One vector is turned by the same rotation once a step. Each row is the vector after some number of steps, and that number follows the row.
The counts run from 0 to 581.
[154 111 124  83 106 135 113 119 150 119 144  97  76 162 102 101 129 127
  92 145 104 122 134 153 171 137 171 126 155 176 139 126 123  73 105 145
 106 101 144 162 154 193 137  97 170 134 146 130 112 121 101 119 121 106
 118]  31
[177 133 117  87  94 163 110 138 124 104 125 147 103 137  92 104 121 145
  96 119 109 128 133 165 154 130 137 124 146 177 123 140 109  69  79 149
  60 130 173 150 158 178 132 122 135 155 146 126 162 155 106 154 113 141
 128]  13
[139 117 100  97 123 121 172 103 127 121 133 118  70 147 144 113 118 126
  79 124 102 117 120 135 182 137 163 133 197 174 115 117 124  90 109 138
 109 141 139 169 131 189 126 141 178 166 134 122 113 119 117 117  98 103
 100]  174
[133 127 133 126 104 137 129 167 106 103 118 144 102 170  94  98 171 114
 120 128  80  80 130 160 192 140 134 117 140 145 139 118 175 145  98 111
 111 106 147 166 117 165 118 135 163 158 105 112 142 106 109 119  99 109
 174]  37
[152 120 150 112 110 133  98 140 134 129  99 116  71 168  87 111 178 140
 155 137 106  99  97 112 170 125 143 102 159 152 168 110 152  92 106 104
 160  99 160 153 126 159 139 125 184 130 137 102 116 130 108 112  94 108
 140]  323
[144 116 113 141 125 169 123 152 140  75  94 190 114 129  64 115 126 133
 149 128 103 113 121 162 157 129 110 134 154 155 150 155 154  93 131 146
  97 111 134 166 128 154 107 164 180 148 169  85 117 130 106 135 107 143
 144]  251
[160 109 140 133 142 162 138 136 154 127  85 171  73 121 108 114 114 158
 135 100 100 161 109 116 149 138 106 113 152 157 163 146  96  73 114 125
 114 145 168 159 146 168 135 172 168 170 144  68 140 151 129 141  97 131
 119]  254
[148 103 153 120 134 147 106 157 164 119 110 145  66 142  83 101 135 149
 123 143  75 145 146 130 161 159 113 111  98 161 169 145 102  86 120 109
 114 108 145 155 143 188 131 122 159 159 129  80 130 109 131 133 108 119
 157]  272
[148 130 107 122 102 132 115 119 125  93 132 144 113 165 112 105 149 142
 139 140 102  82 108 120 182 148 160 121 201 173 129 131 168 101 113 144
 120 106 106 175 120 158 124 122 184 155 139  93 117  94 103 128 110  98
 149]  443
[126  89 113 137 131 148 158 139 146 110  80 151  68 151 105 129 150 126
 141 128 109 125 114 157 169 120 113 129 170 153 169 137 145  89 136 137
 137 132 148 174 141 167 137 169 197 151 153  82 114 148 119 104  95 126
 108]  110
[177 154 121  79 102 113 153 142 122 142 136 116  83 134 134 102 162 120
  74 109  96  91 132 105 167 138 154 108 157 169 106 104 121 115  80 112
 115 139 179 143 127 195 132 129 167 149 123 126 109 107 126 127 125  92
 151]  119
[163 131 126 108 102 143 115 168 113 145  92 140 127  99  76 113 163 114
 125  92 119 123 113 150 167 116 151 123 136 156 142 102 146 112 102 141
  67 124 202 144 157 189 131 150 160 133 152 123 126 138  91 138 117 127
 140]  487
[143 124 113 104 109 138 162 155 145  85 146 142  83 158 117 106 133 109
  71 144  88  73 165 150 175 146 124 134 136 167 126 145 138 108 109 136
 108 131 142 157 118 192 124 128 169 147 135 103  96  95 131 107 129 107
 158]  475
[178 144 127  88 118 157 116 147 137 105 107 156 102 106  74 100 130 138
  99 124  94 119 146 120 134 142 117 108 119 180 136 144 101  74 106 132
  68 118 175 128 136 199 119 119 150 149 153 116 119 130 128 157 128 145
 164]  187
[169 128 163 111 129 112  88 145 147 148 109 133 104 126  91  98 161 151
 151 125  99 104 109  84 175 145 160 115 151 155 151 104 142 101 126 119
 119  94 155 152 123 178 115 130 172 141 139 102  90  85 102 121 109  80
 155]  325
[164 109 122 139 130 123 125 128 161 122 114 155 101 134 115 107 124 150
 152 124  97 125 117 103 178 152 144 127 181 165 156 141 137  96 127 143
 137 130 125 171 134 171 137 129 194 159 153  57  97  86 116 126 112  95
 135]  235
[163 116 116 127 100 163 114 150 119 104  76 163 106 133  75 123 161 136
 159 117 121 118 104 144 170 113 118 110 160 158 166 137 161  82 119 148
 107 125 163 160 146 154 141 146 167 151 158  80 149 163 106 144 101 145
 127]  76
[155 120 129  95 141 130  98 109 148 131 118 123  73 123 100  89 117 148
 108 140  87 151 128 109 151 162 159 109 145 170 147 128  99  62 126 123
  93  91 134 146 145 210 110 112 165 163 141 127 102 100 118 145 111 112
 138]  416
[155 122 164 114 125 162  80 169 129 114  90 151  91 141  55  98 157 147
 152 131  84 118 120 129 150 131 109 109 119 146 165 126 140  92 109 107
  95  87 167 140 123 153 112 140 144 150 134 111 149 145 113 136  90 127
 156]  306
[165 159 125 125 121 159 105 154 108 103  97 185 115 120  74 101 159 146
 142 112  81  96 112 109 153 146 117  98 147 152 132 135 138 108 101 109
 101 105 147 136 111 163 101 137 162 151 137  95 136 124 122 158  99 136
 187]  40
[159 136 116  80 117 148 158 143 102 117 112 141  89 109 112 101 139 127
  76 112  95 124 140 127 160 134 131 116 137 164 129 121 123  98  98 141
  44 148 183 148 130 187 115 142 128 188 117 127 149 143 128 139  90 130
 134]  366
[134 119 133 143 116 155 128 170 144 101 129 179 113 153  97 101 118 130
 111 110  86 101 140 192 180 142 128 154 157 148 108 144 150 144  93 136
  94 117 142 171 147 170 118 167 170 152 135 103 151 111 107 123 114 114
 163]  71
[146 155 118 125 118 147 116 151 103 108  99 175 119 124  77  98 160 130
 145 118  79  85 109 119 172 147 129 101 160 149 126 125 163 129 111 111
  94  93 141 145 109 157  96 141 167 169 114 107 131 108 114 143  91 127
 187]  39
[174 151 132 120 118 167 101 168 127  98  92 189 108 125  64 106 157 148
 141 121  89  97 121 113 142 138  98 105 129 163 143 145 132  95 103 123
 104 111 160 137 120 164 119 139 158 146 149  82 134 132 130 152 109 140
 186]  41
[161 132 149 140 148 165 113 149 155 134  87 188 100 113  77 107 117 158
 146  85  95 141 106 121 142 141 109 118 158 142 133 129 102 101 101 106
 122 107 166 145 146 170 116 189 176 143 152  86 129 147 124 141 111 134
 148]  518
[133 116 111  94 125 117 121 110 145 122 135 105  79 152 110 100 118 114
  93 148  92 126 126 148 177 144 176 132 174 168 126 109 121  84 122 134
  97  91 134 162 141 200 113 121 177 145 140 150  98 107 100 117 111 102
 117]  561
[153 141 118  83 139 124 148 126 131 145 113 116  83 117 111 114 145 112
  90 110 105 106 113 116 155 125 161 129 172 155 117  95 119 105 109 119
  98 105 171 147 123 193  98 171 183 127 147 162  78 131 105 107 111 106
 115]  84
[173 140 127 130 132 159 131 153 120  98  98 193 115 124  95 108 128 157
 151 106  97 100 109 112 168 137 109 129 164 152 135 136 152 108 110 147
  72 139 142 164 103 135 103 173 151 179 136  83 147 127 117 145  91 118
 156]  427
[146 136 139  93 134 136 115 139 102 137  93 132  83 104  79  92 166 127
 117 128  77 133 116 102 152 149 135  99 124 153 156 105 111  95 122 104
  81  98 164 130 122 197 101 124 147 174 114 124 124 118 122 155  85 116
 161]  450
[172 141 137 126 151 145 122 140 155 127  95 176  89 122  90 116 140 151
 154 102 103 105  99  84 146 129 115 116 170 156 135 122 120  92 115 113
 135 108 156 152 117 160 101 181 194 123 166  97  88 133 123 130 112 114
 144]  23
[186 126 135 103 116 132 148 167 155 139 111 140 105 112 109 125 155 131
 119 100 127 114 130 115 162 105 133 135 135 166 150 116 132  93 110 163
  87 159 205 149 139 176 143 164 164 131 169  91  97 134 118 110 125 102
 121]  346
[158 136 113 122 142 156 147 145 144  92 117 194 120 129  98 113 105 138
 121 112 100  90 127 142 160 129 122 151 186 158 105 140 141 105 109 154
  78 125 131 167 110 146  90 201 167 142 173 124 112 130 117 117 110 121
 130]  106
[165 134 128 130 142 121 152 138 147 120 114 163  93 132 125 116 144 146
 141 118  94  85 116  76 174 140 128 126 168 154 145 129 144 103 126 132
 131 134 137 161  98 154 114 169 192 155 145  71  83  97 135 115 107  93
 144]  410
